Named turns come first, each shown by rows before and after it. Which turns, in which order, take the first row of each pair that follows to the second? Write the first one first, as in the answered first pair.
turn Q_916:
[-2.15 -1.25  2.12 -0.06  0.37 -0.20  3.83  1.02  1.64 -4.17 -2.64 -1.35
  3.02  0.46 -2.07  0.11] -> [ 0.90 -0.18  2.10 -0.62 -0.99 -1.12  0.94  2.82  0.36 -4.79 -1.68 -1.80
  3.83  2.38 -1.41 -1.02]
[-0.21  0.74  0.11  1.38 -0.43  1.41  2.78 -0.68  2.37  0.12 -0.63  0.48
  1.18 -0.01  0.14 -0.61] -> [ 1.14  1.69 -0.34  0.95 -0.93  1.38  1.23  0.87  1.90 -0.34 -0.61 -0.09
  1.78  1.17  0.15 -0.74]
[ 0.97  1.59 -4.07  0.15  0.47 -1.06 -6.46 -2.04 -1.87  4.01  1.69  0.35
 -3.50 -2.39 -0.20  0.50] -> [-0.96  0.83 -4.16  0.38  1.44 -0.55 -4.57 -3.52 -1.24  4.60  1.03  0.84
 -3.99 -3.75 -0.37  1.34]
[-0.41  2.00 -0.57 -0.29 -1.35 -0.41  0.45  0.82  0.18  1.06 -0.73 -0.78
  0.26  0.61  0.31  0.51] -> [ 0.25  1.17  0.19 -0.51 -2.06 -1.12 -0.09  0.56 -0.37  1.06  0.09 -0.22
 -0.38  0.63  0.68 -0.59]
turn Q_399:
[-0.29 -3.14  2.79  1.95  0.46 -1.82  2.31 -0.74 -3.06 -2.21  1.41  3.51
 -0.22  0.75 -0.02 -1.35] -> [ 0.10  0.63  1.43  4.43 -1.57  0.90  2.65 -1.39 -3.18 -2.34  1.58  1.57
 -0.82  1.71  0.23 -1.29]
[-1.66  1.55 -0.84  1.86  1.09  2.74  0.96 -3.89 -0.08 -0.60  0.49  0.61
 -2.08 -2.45 -1.71  0.44] -> [ 0.34  2.53 -1.16  0.91  0.43  2.21 -3.26 -2.71 -1.04  0.24  1.22  0.43
 -2.37 -2.30 -1.32  0.82]
[ 0.10  1.17 -0.34  0.03 -0.61  0.68 -1.18 -0.81 -0.10  1.09 -0.11 -0.74
 -1.11 -0.29  0.01 -0.47] -> [ 0.09 -0.39  0.10 -1.31  0.37 -0.31 -1.64 -0.27 -0.18  1.10 -0.19  0.19
 -0.80 -0.70 -0.01 -0.30]
turn Q_805:
[-1.14  0.42 -0.55 -2.59  2.92 -1.84 -3.29 -0.55  0.87  0.83  0.28 -0.62
  2.05 -0.79 -0.42  2.43] -> [-1.52  3.43 -1.78 -0.43  1.85  0.64 -1.67 -0.72  1.40  0.02 -0.27 -2.75
  2.14  0.47 -0.62  2.50]
[-0.61 -0.72 -0.24  0.08 -0.34 -0.98 -2.93 -3.09 -1.56  3.05  1.94  1.55
 -3.52 -3.62  0.71 -0.06] -> [-1.13  1.13 -1.49  0.87 -0.15  0.45 -3.68 -2.51 -1.22  3.09  1.12 -0.05
 -3.34 -3.27  0.29  1.51]
[-0.15  4.05  1.65  0.69  0.63  1.25 -4.60  0.50 -2.07  0.59 -4.06 -0.23
 -0.66 -1.69  0.43  1.43] -> [ 0.12  5.51  1.75  2.97 -1.30  2.70 -1.66 -0.21 -2.03 -0.99 -3.38 -0.88
 -0.88 -0.21  0.83 -0.15]
turn Q_146:
[ 0.79  1.18 -0.70  1.97 -0.29  1.30 -1.45 -0.94 -1.41  2.02  0.57  0.06
 -2.25 -1.83  0.60  1.11] -> [ 1.41 -1.77  0.94 -0.39  0.74 -1.59 -1.83  0.28 -1.68  1.72  0.81  1.73
 -0.99 -2.06  0.70  0.26]
[ 0.69  0.26  1.08 -0.99 -0.13  0.37 -1.34  0.69 -0.59  1.29 -0.85  1.69
 -0.72 -3.34  0.98 -1.01] -> [ 1.59  1.76  0.62 -0.51 -0.86  0.86 -2.16  1.44 -0.69  1.31 -0.75  0.82
 -0.62 -2.27  1.30 -1.15]
[-1.84 -3.23  0.53 -0.36  0.67 -0.50  2.48 -1.42 -0.50 -0.20  0.07  1.80
 -0.36 -1.55  0.41 -0.14] -> [ 2.27  0.62  0.04 -0.31 -1.51 -0.07 -0.34  2.18 -0.77 -1.72  0.46 -0.37
  1.77  2.30  0.60 -0.96]
[-0.38  3.81 -1.70  2.46 -2.85  2.69 -0.08 -0.08  0.99  0.58  0.62 -1.43
 -2.17  1.21  0.37 -0.81] -> [-2.17 -3.74  1.65 -0.99  0.12 -1.95  1.58 -1.10  1.26  0.64  0.95  2.77
 -1.87 -1.83  0.44 -1.98]
turn Q_611:
[-3.04 -3.04 -2.19 -0.04  0.98  0.43  0.95 -1.83  1.68  1.21 -0.49  1.05
 -1.55 -1.42  0.19 -0.01] -> [-2.02 -2.77 -2.52 -1.56  2.18 -0.17 -1.70  0.29  1.77  1.54 -1.19  0.62
 -0.27 -1.19 -0.28  1.16]
[ 1.19 -1.56  1.19 -1.73  0.14 -1.51 -0.28  1.51 -0.45 -0.93  0.04  0.46
  1.40  0.84  0.02 -0.73] -> [ 1.59 -1.24  1.23 -1.15 -0.66 -1.19  0.65  1.31 -0.51 -1.52  0.13  0.34
  1.41  1.46  0.10 -1.18]
[ 0.42  1.00 -0.06  1.44 -2.12  0.57  1.54 -1.90  0.09  1.13  1.27  1.37
 -0.78  1.47 -0.12 -0.22] -> [-0.51 -0.35 -0.08  0.61 -1.11  0.13  1.22 -2.58  0.23  1.97  0.96  2.09
 -1.10 -0.29 -0.03  0.71]
Now pairs of rows:
Each pair is two turns apart.
[ 3.11 -0.28 -0.05 -0.64 -3.44 -1.17 -3.78 -0.14 -1.37  1.12  2.94 -0.09
 -2.08 -0.02  1.09 -1.18] -> [ 0.11 -2.89 -0.41 -3.55  1.01 -1.97 -3.91  0.63  0.53  1.84  0.59  0.20
 -0.67 -2.17 -0.20  2.14]  Q_399 Q_805
[ 4.42 -1.42  0.79 -2.81 -0.95 -2.19 -4.60  0.11 -1.83  0.95  1.85 -0.43
  0.45 -1.45  2.26 -1.90] -> [ 3.43  3.77 -2.06 -0.29 -1.34  2.11 -4.24  0.73 -0.73  0.72  0.02 -3.93
  0.70  0.02  1.41  0.57]  Q_805 Q_805
[ 0.42 -3.28  1.49  0.56 -3.30 -0.80  1.27 -2.89 -2.38  1.49  1.68  2.52
 -0.84 -1.07 -2.38 -5.27] -> [-0.92  3.56 -3.01  2.34 -2.18  4.37 -1.19 -1.59 -0.84  3.22 -1.34 -2.21
 -0.47 -0.58 -3.97  0.16]  Q_916 Q_399
[ 2.24  0.87  0.17  1.07 -1.82  0.65 -0.27  0.64 -0.73 -0.55  1.32 -0.75
 -0.59  1.69  0.83 -2.52] -> [-1.10 -2.17  0.08 -0.22  1.10  0.08 -0.17 -1.81 -0.13  1.53  0.34  0.86
 -2.20 -2.24  0.42 -0.30]  Q_146 Q_611
[ 0.82  1.51 -0.58  0.42 -1.73 -0.23  3.83  1.82 -0.68 -2.81 -0.55  0.90
  0.21  3.10  2.28 -1.57] -> [ 0.40 -0.31  0.24  0.22 -2.15 -1.41  3.20 -0.64 -1.60 -1.23  1.03  2.75
 -2.14  0.61  2.72 -2.46]  Q_399 Q_916
[ 1.51  2.98 -0.07  1.84 -3.84  0.61  2.84  0.06 -0.49  0.70 -0.05 -2.70
 -1.05  1.75 -0.55 -2.00] -> [ 0.46 -2.12  1.95 -0.24 -2.15 -2.83  2.50 -1.76 -0.90  1.78  1.01  0.70
 -2.00 -1.29 -0.10 -2.85]  Q_805 Q_611
[-0.18  2.07 -1.68 -1.17  1.26  1.18 -1.79  2.14  0.85 -0.54 -2.04 -1.20
 -0.07 -0.36 -0.26  2.17] -> [ 0.94  0.71 -0.89 -2.34  1.41 -0.36 -3.26  2.50  0.25 -0.48 -1.07 -0.14
  0.01 -0.17  0.09  1.22]  Q_146 Q_916
[-0.35  1.28  1.35 -0.38  0.38  1.04 -1.01  1.02 -0.10  3.49 -1.69 -2.78
 -2.10 -1.76 -0.86  2.98] -> [ 0.04  1.56  1.32 -0.95  0.62  1.04 -0.83  2.44  0.36  2.75 -2.28 -3.23
 -0.86 -0.97 -1.18  3.19]  Q_146 Q_805
[-1.63  2.96 -1.00  0.06  0.47  0.44 -1.37 -2.39 -1.21  2.67  0.97 -0.27
  0.78  0.59  0.17  2.70] -> [-1.91  3.10 -0.99 -0.01  1.07  0.63 -0.96 -1.93 -0.70  2.42  0.13 -0.49
  1.16  0.79 -0.21  2.81]  Q_399 Q_805
[ 1.05 -1.07  2.46  2.35 -0.93 -0.14 -0.83  1.15 -0.10 -1.83  0.75 -1.00
  0.11  3.53  0.45 -0.88] -> [ 0.38 -0.77  1.97  3.66 -1.36  0.77 -0.39 -0.84 -0.38 -0.78  1.20 -1.02
 -1.45  2.57  0.67 -1.11]  Q_916 Q_399
[ 0.21 -0.31  0.67 -2.04  2.38 -1.19 -2.14  2.90  0.42 -0.91 -0.93 -0.79
  2.60  0.98 -0.55  1.59] -> [ 1.35 -0.43  1.62 -1.42  1.06 -1.60 -0.45  2.98 -0.05 -2.05 -0.20 -0.56
  2.98  2.43  0.07 -0.39]  Q_399 Q_916
[ 0.02  0.17 -1.64  0.68 -1.32  1.72  1.33  0.08  0.39 -0.74 -0.28 -0.61
  0.59  0.68  0.77 -0.40] -> [ 0.66 -2.06 -0.76 -1.80 -0.05 -0.69 -0.93  0.83  0.24 -0.29  0.01  0.81
  1.10  0.06  0.58 -0.19]  Q_399 Q_399
[ 0.27  1.02  0.55  2.14  0.50 -0.33  3.86  2.52  0.68 -0.48  0.82 -0.66
  1.01  0.88  0.99 -2.30] -> [ 2.31  0.96  0.69  1.52 -0.56 -1.36  0.67  2.95 -0.21  0.11  2.22  0.01
  0.61  0.89  1.42 -2.73]  Q_399 Q_805
[-0.95 -3.75  1.87 -2.49  2.62 -0.86 -0.62 -1.87  0.57  1.05 -0.02  2.09
 -1.01 -3.05  0.42  0.70] -> [-2.22  0.14 -0.21  0.57  1.54  2.47  0.00 -3.43  0.85  1.70 -0.47 -0.08
 -2.68 -3.02  0.26  2.11]  Q_146 Q_146
[-1.10  1.50 -1.46 -0.18  0.22  3.02  1.00  0.50  0.90 -2.51 -0.77 -1.07
 -0.27  1.73 -0.36 -0.59] -> [-0.60 -0.34 -0.63 -2.11  1.56  1.27  0.21  1.58  1.28 -2.78 -1.14 -0.45
  0.82  1.59 -0.57 -0.34]  Q_146 Q_916
[-1.19  1.54 -0.97  1.23 -0.73  1.11 -0.95 -4.88 -0.67  4.08  1.56  0.36
 -5.24 -3.33  0.23 -0.01] -> [-1.21  2.30 -1.64  0.34  0.23  1.25 -3.17 -3.86 -0.32  4.67  0.95 -0.37
 -4.60 -3.42 -0.16  1.22]  Q_399 Q_805
[ 2.04  2.43 -0.44  1.56 -1.29 -0.76 -0.24  1.30  0.52 -0.10  1.35 -1.42
  1.02  0.34  0.93  0.02] -> [ 0.01  2.14 -1.26  2.28 -0.65  0.07 -0.02 -0.50  0.88  1.17  0.88 -1.29
 -0.57 -1.71  0.47  1.49]  Q_399 Q_146
[-0.19 -1.41  1.17 -0.19  0.82 -2.24 -0.64  0.81 -0.94 -0.76  0.31  1.23
  0.34  1.53  0.14 -0.31] -> [-1.92 -1.18  0.53 -0.12  2.17 -1.25 -0.29  0.48 -0.03  0.25 -0.99  0.51
  0.05  0.33 -0.17  1.50]  Q_916 Q_805
[-0.65  0.17 -1.77  2.33 -3.38  1.98  0.34 -3.38 -0.11  2.31 -1.69  1.18
 -2.35 -2.04 -1.85  2.51] -> [ 2.43 -2.38 -0.10 -1.59 -2.63 -2.02 -4.06 -0.39 -1.06  2.38 -0.72  2.80
 -0.95 -1.63 -1.71  1.73]  Q_399 Q_146
[-1.40  1.36 -1.14 -1.15  1.94  1.27 -0.30  1.08  1.06  0.24 -1.61 -2.48
  0.73  0.31 -0.25  2.74] -> [-0.25  1.05 -0.58 -1.90  1.80  0.44 -0.95  2.24  0.67 -0.43 -1.65 -2.30
  1.58  0.98 -0.29  2.02]  Q_146 Q_146
[ 0.74 -0.66  1.52 -1.63  2.16 -1.73 -1.06  0.02  0.33  1.64 -0.65  1.78
  0.44 -0.88  0.30  0.68] -> [-1.00  0.69  0.83  0.23  2.25  0.35  2.73 -0.99  1.33  0.91 -1.48  0.81
  0.60 -0.35 -0.09  1.17]  Q_916 Q_399
[-0.29  0.83 -1.21  0.39 -0.18  1.16 -3.68 -1.03 -0.70  2.47 -0.16 -0.41
 -1.61 -1.21  0.09  0.78] -> [-0.54  0.95 -1.48 -0.03  0.75  1.45 -3.57 -0.11 -0.11  2.29 -0.83 -0.72
 -0.74 -0.69 -0.38  1.68]  Q_146 Q_805
[ 1.02  1.01 -0.34  1.03 -2.18 -0.31 -1.08  0.18 -0.15  1.46  0.40 -1.07
 -0.13  0.59 -0.66 -0.08] -> [-0.19 -0.16  0.21  1.59 -1.99 -0.47  0.92 -1.34  0.00  1.52  0.29 -0.04
 -0.92 -0.35 -0.48 -0.29]  Q_805 Q_916
[-3.27  0.25 -2.36  1.26  3.07  0.85 -0.68 -2.27  0.69  1.96 -1.73 -0.54
 -2.38 -2.98 -2.19  3.14] -> [-2.35  0.10 -2.46  0.22  3.04  0.22 -2.60 -1.72  0.22  2.49 -1.21 -0.32
 -2.23 -2.99 -1.94  3.28]  Q_399 Q_399
[ 0.51 -1.08  0.83  1.14 -2.12 -1.31  0.77 -1.47 -0.56  0.12  0.92  0.37
 -1.02 -0.89  0.76 -2.10] -> [ 0.28 -0.15  0.23  1.67 -2.43 -0.65  0.86 -1.72 -0.63  0.29  0.92 -0.18
 -1.32 -0.93  0.76 -1.60]  Q_146 Q_146
[-0.08  0.71  0.26  2.00  1.28  2.65  4.95 -0.93  1.58  0.18 -2.57 -1.98
 -0.51 -2.34 -1.51  0.27] -> [ 2.52  2.97  0.03  2.10 -0.09  2.82  2.85  1.19  1.30 -0.61 -2.45 -3.37
  0.69  0.34 -1.62 -0.32]  Q_146 Q_146
